Each row is where one point has got to under a steady rotation. How many steps took it there?
The counts run from 0 to 951.
[108 124 182 156 144 158 136 108  87 141 141 150 136  97 138 164  69 130
 142  89 121 137 149 107 157 187 141 111 131 124 113 149 143 113 118 172
 126 205 134 120 170 144  76 116 143 132 115 124 145 156 152 136 143 134
 126 127 118 136 142 164 103 170 142 176 119 183 191 111 108]  458
[167 122 116 176 166  92 118 140 109 116 140  95 139 157 141 118 166 113
  94  97 141 150  82 116 148  96  93 101  90  98 110  94 142  91 129 146
 183 118  92 105  74 109 148 154 150 125 149 113 153 128 169  99 182 113
 131 155 101  75 119 124  95 128 110 154 129 141  95 159 103]  420
[126 177 171 127 133 130 132 121 121 176 133 139  88 127 122 144 123 116
 136 144 134 173 118 124 181 149 128 100 143 156 139 124 128  97 106 126
 169 162 126 146 112 163 135 101 155 121 109 116 142 146 153 102 141 121
  87 109  82 126 115 142 117 235 112 167 128 151 135  67  89]  504
[120 104 130 147 125 111 103 100 138 132 142 130 117 103 136 158 102 139
 160 109  80 148 117 114 149 179 114 101 111 107 135 147 177 117 111 139
 109 153 159  70 142 144 131 136 131 117 104 104 157 140 198 105 104 157
 122 106  83  82 136 201 100 153 115 135 119 143 186 147 150]  685
[131  92 112 177 141 131 129 129  78  98  95 104 136 151 180  82 125 160
 122 122 122 134 163 103 138 158 118 136  87  92 134  99 153 146 190 152
 103 132 128 103 158 133  92  94 108 133 120  85 136 156  85 100 133 116
 150 147 158 100  94 141 154 138 155 104 179 136 153 126 162]  38
[123  93 129 132 170 145 131 107 132 163 171 147 111 128  93 163 109 136
 147  77 186 160 127 117 140 150 103 123 164 161 151 158 134 131 118 149
 181 181 132 118  98 107  84 157 122 102  85 132 127 100 156 121 166 142
 122 129 110 101 110 159  89 188 138 171 125 137 143 154 113]  811
[133 109 131 177 156 106 112 103 100  80 161 135 161 116 136 113  91 132
 105  57 147 123 139 112 139 142 111 109 119  98 122  99 143 137 149 181
 149 164 106  94 152  92 116 134 134 114 144 114 133 119 130 155 157 125
 166 144 143  94 128 133  89 124 129 179 127 169 148 177 118]  466
[144 161 160 155 122 150 167 110  92 116 135 145 135 126 146 106 125 129
 160 145 117 133 129  87 148 179 146  76 115 115 125 106 141 104 153 154
 138 140 150 127 137 169 142  86 156 116 171 103 131 152 179 124 153 135
 124 143 108 123 146 145  75 170 102 167 128 172 170 122 118]  619
[153 187 161 153 120 105 149 123 122 122 155 126 172 130 132  74 112 104
  91  94 143 136 113 139 172 122 111  77  95  95 121 108 122 114 132 158
 152 140  96  91 118 152 173 102 178 150 166  88 137 161 151 136 130 126
 135 145 121 119  89 117 139 132  93 157 143 161 124 114 131]  258
[151 121 121 120 136 149 167 155  90 140 129 170 118 152 171 137 121 121
 135 151  81 165 132 113 192 131 106 108 106  95 114 140 155  83 120 143
  79 159 136 115 120 145 136 109 123 149 116 108 176 169 127  84 165 171
 118 138 105  75 120 145 149 165 143 143 136 113 147  96 122]  586
[162  80  99 138 156 104 115 129 112 127 130 115  84 138 155 156 161 118
 132 121 122 170  95 125 162 126  69 135 129 127 136 132 151 114 114 125
 170 137 129 102  81  83 121 161 101 110  71 103 152  91 157  64 170 140
 111 117 106  59 110 172  89 169 136 142 132 101 130 136 122]  582
[139 127 127 182 150  67  93 134  73  95  98  88  88 120 165 114 168 118
  89 145 119 153 102 127 156 121 102 131 103 105 126  94 144 140 125 114
 160 109 108 112 104 114 144 102 134 115  90 112 141 122 104  89 133  90
 109 118 119  96 131 144 105 183 130 111 136 143 135 103 121]  936
[137 150 169 159 122 155 130 116 110 123 105 114 156 139 162 116  88 128
 134  95 124 138 134 125 163 161 150 116 101  92 106 133 126 102 161 179
 113 195 129 111 179 173  99  98 143 138 117  82 167 189 134  97 140 138
 127 157 130 119  86 126 152 168 138 148 163 136 133 117 132]  700
[153  84 109 157 148 170 175 103  94 108 133 126 147 156 138  83 133 180
 170 117 162 131 143  81 119 192  96 119 135 131 143 126 147 133 182 141
 141 142 155 115 135 138  77 130 117 114 143  92 111 125 126 100 155 138
 143 157 143 106  96 143 106 137 149 133 171 141 132 168 156]  26
[136 122 124 182 131  79  87 113 101  78 153 104 148 115 153  65 104 126
  78  82 141 139 120 147 138 164  79 126 106  96 120  98 146 141 152 137
 136 147 113  63 149 119 140 109 118 127 111  91 124 118  80 118 124 108
 151 126 163  95  78 130 130 129 124 121 160 152 138 149 142]  842
[ 97  75  87 139 160 117 100 118 123 129 193 167 124 124 137 109  98 128
 131  82 132 137 172 116 153 169  80 104 120 144 165 111 182 145 133 146
  75 158 129  78 131 126 142 134  80 132 126 110 113 114 117 150 101 131
 163  93 140  92  89 163 150 141 124 130 119 160 165 154 146]  236
[115  95 118 156 143  73 108 123 134 134 144  90 120 112 132 119 160 151
 130 131 115 132 109 101 132 161 108  85  92 129 162 104 183 138 129 131
 153  90 128  84  83 136 161 129 164 124 145 103 138 115 207 121  95 113
 142 115  83  91 130 184 111 138 112 114 109 161 163 130 171]  329
[116 112 143 150 159 107 114 128  57 110 124 154  98 120 162 154  97 132
 113  97 105 168 150 135 180 156 111 143 131 102 116 134 142 139 115 151
 127 168 129 112 159 100  89 100 110 128  62 131 143 129  68 115 149 128
 114 111 151 111 140 156 116 171 167 140 129 137 168  99  99]  446
[134 111 155 184 158 147 139 125  76 132  96  96 108 151 136  98 146 177
 126 113 177 146 151  98 123 151 134 143 120 133 143  93 122 140 193 155
 186 143 126 145 126 136  66  97 152 125 118 115 120 134 109 111 174  82
 132 161 144 124 109 118 123 181 158 146 169 155 117 112 121]  414
[119  63  78 114 154 134 132 118 118 145 175 165 140 139 136 110  99 147
 134  92 120 139 177 106 160 162  81 107 123 147 165 118 186 143 146 150
  79 138 148  93 112 125 142 142  83 137 139  98 120 121 121 147 112 149
 156 108 143 102  77 160 167 132 137 122 132 144 163 155 168]  383
[168 121 114 145 152 112 142 142  70 112  99 134  87 166 155 114 159 124
 125 158 106 176 118 130 183 117  95 138 135 107 127 120 127 124 141 108
 151 108 136 118  98 108 128  95 125 124  86  97 134 122  94  72 177 136
  88 129 112  86 105 143 116 189 135 123 158 105 125 103 116]  139
[147 118 155 134 145 164 140 128 136 187 119 128 111 149 111 175 111 130
 156 124 151 170 118 129 167 139 131 121 135 147 154 152 130 105 115 148
 174 195 137 137  97 155 105 132 141 137  98 121 158 151 171  88 151 139
  98 137  91 113  91 158 147 227 125 152 143 118 118  97 123]  356
[138 100 111 141 149 105 110 147 162 173 145  77 117 140 152 111 150 141
 115 115 134 140 101 130 139 135  97 106  85 118 155 120 171 117 129 130
 110 134 108 100  75 154 136 169 137 142 132  90 168 131 158  74  95 106
 147 128 109  92  87 166 171 142 127  99 147 136 113 123 174]  784
[139  94 127 159 164 122 160 116  32  79 138 150  93 118 152 107 147 154
 134 141 132 147 140  90 150 173 103 127 131 128 131 118 145 133 143 113
 150 107 144 108 132  99  82 104 121  97 111 125  99  85  98 108 176 119
 128 137 144 110 155 152  73 153 154 139 129 173 174 135 121]  675
[133 105 117 126 156 137 114 141 132 183 101 137 109 168 132 130 116 128
 143 130 114 164 157 134 171 127 121 121 122 127 157 122 142 136 153 164
 114 152 138 129 102 140 148  85 122 151 113 104 149 163 135 100 128 145
 109 122  98  87  67 155 202 211 129 127 161  98 133  93 156]  792
[155 145 132 166 122 147 180 140  70 106 151 122 150 139 164  49 136 155
 128 131 133 114 131  95 131 173 118  91  82 108 111  87 149 102 173 141
 107 134 109 104 138 166 113 125 142 129 181 102 129 152 120 110 152 100
 159 164 147 120 125 110 123 129 140 137 139 193 152 125 128]  473
[151 134 138 169 130  87  94 122 146 139 104  70 106 123 146 140 149 131
 121 132 118 151  72 135 144 154 113 128 108 115 136 149 147 123 115 112
 174 134 135  94  92 143 112 130 149 117  89  96 155 136 177  56 120 128
  97 117  91  92  98 179 120 185 120 117 140 125 126 114 145]  194
[157  88 125 143 142 165 178 113 113 125 116 122 154 156 124  99 138 168
 195 136 139 142 128  81 135 178 109 105 143 119 149 146 131 128 173 128
 166 118 183 113 103 134 104 134 149 126 141 101 123 128 188  92 164 171
 122 154 100  98  95 168 101 145 116 144 159 123 140 150 168]  174
[143 169 168 168 118 151 148 126 112 132 131 113 170 140 160  94  84 129
 109  85 150 129 131 131 149 164 130 111  83  97 109 123 125 107 165 166
 121 191 112 114 171 176  98 116 145 144 135  92 151 175  99 106 141 117
 141 157 150 122  82 122 170 142 136 143 164 157 118 114 124]  553
[118 155 160 160 127  88 117 119 132 167 165  99 135 115 115  80 131 147
  87  90 176 133  96 128 133 167 106 113 108 147 148 105 149 130 134 122
 173 130  97 103  84 166 113 148 170 133 144 105 113 125 134 126 106  68
 145 117 131 137  87 142 144 148 122 117 146 199 121 106 148]  556
[141  93 136 154 164 102 151 163 109 164 171 114 136 146 142 127 132 150
  87  71 160 156 121 138 163  97  91 134  99 112 127 146 141 109 105 156
 160 141  81 116  62 130  98 206 156 158 127 145 162 116 123 105 165 101
 150 152 151  96 118 136 161 113 160 137 115 159 108 118 128]  213
[126 120 148 113 142 184 183 114 117 173 158 166 155 139 117 142  86 146
 172  98 122 146 166  99 169 158 128  93 124 122 142 162 144 106 135 169
 127 171 152 124 116 161 107 148 158 157 149 117 145 152 178 128 144 163
 135 144 101 118 110 167 154 140 130 156 134 147 162 108 145]  15
[127 120 116 164 164  84 117 135 112 120 147 109 146 139 143  85 131 118
 113 112 114 132 156 113 151 121 120  72  83 113 150  71 162 142 155 170
 126  93 109  94 102 124 199 104 157 137 190  97 127 157 173 163 115 107
 159 131 108  98 119 142 117 137 103 148 120 170 156 129 151]  773
[143 141 130 151 150 102 166 109  96 102 171 141 188 150 120  74  97 109
 100  72 148 140 142 119 171 116  93  92 113  86 117 115 130 141 150 176
 164 109 118  81 113 116 163 122 173 139 170 106 119 136 156 152 159 135
 156 153 134 100 101 133 122 101 107 148 128 152 125 144 134]  761
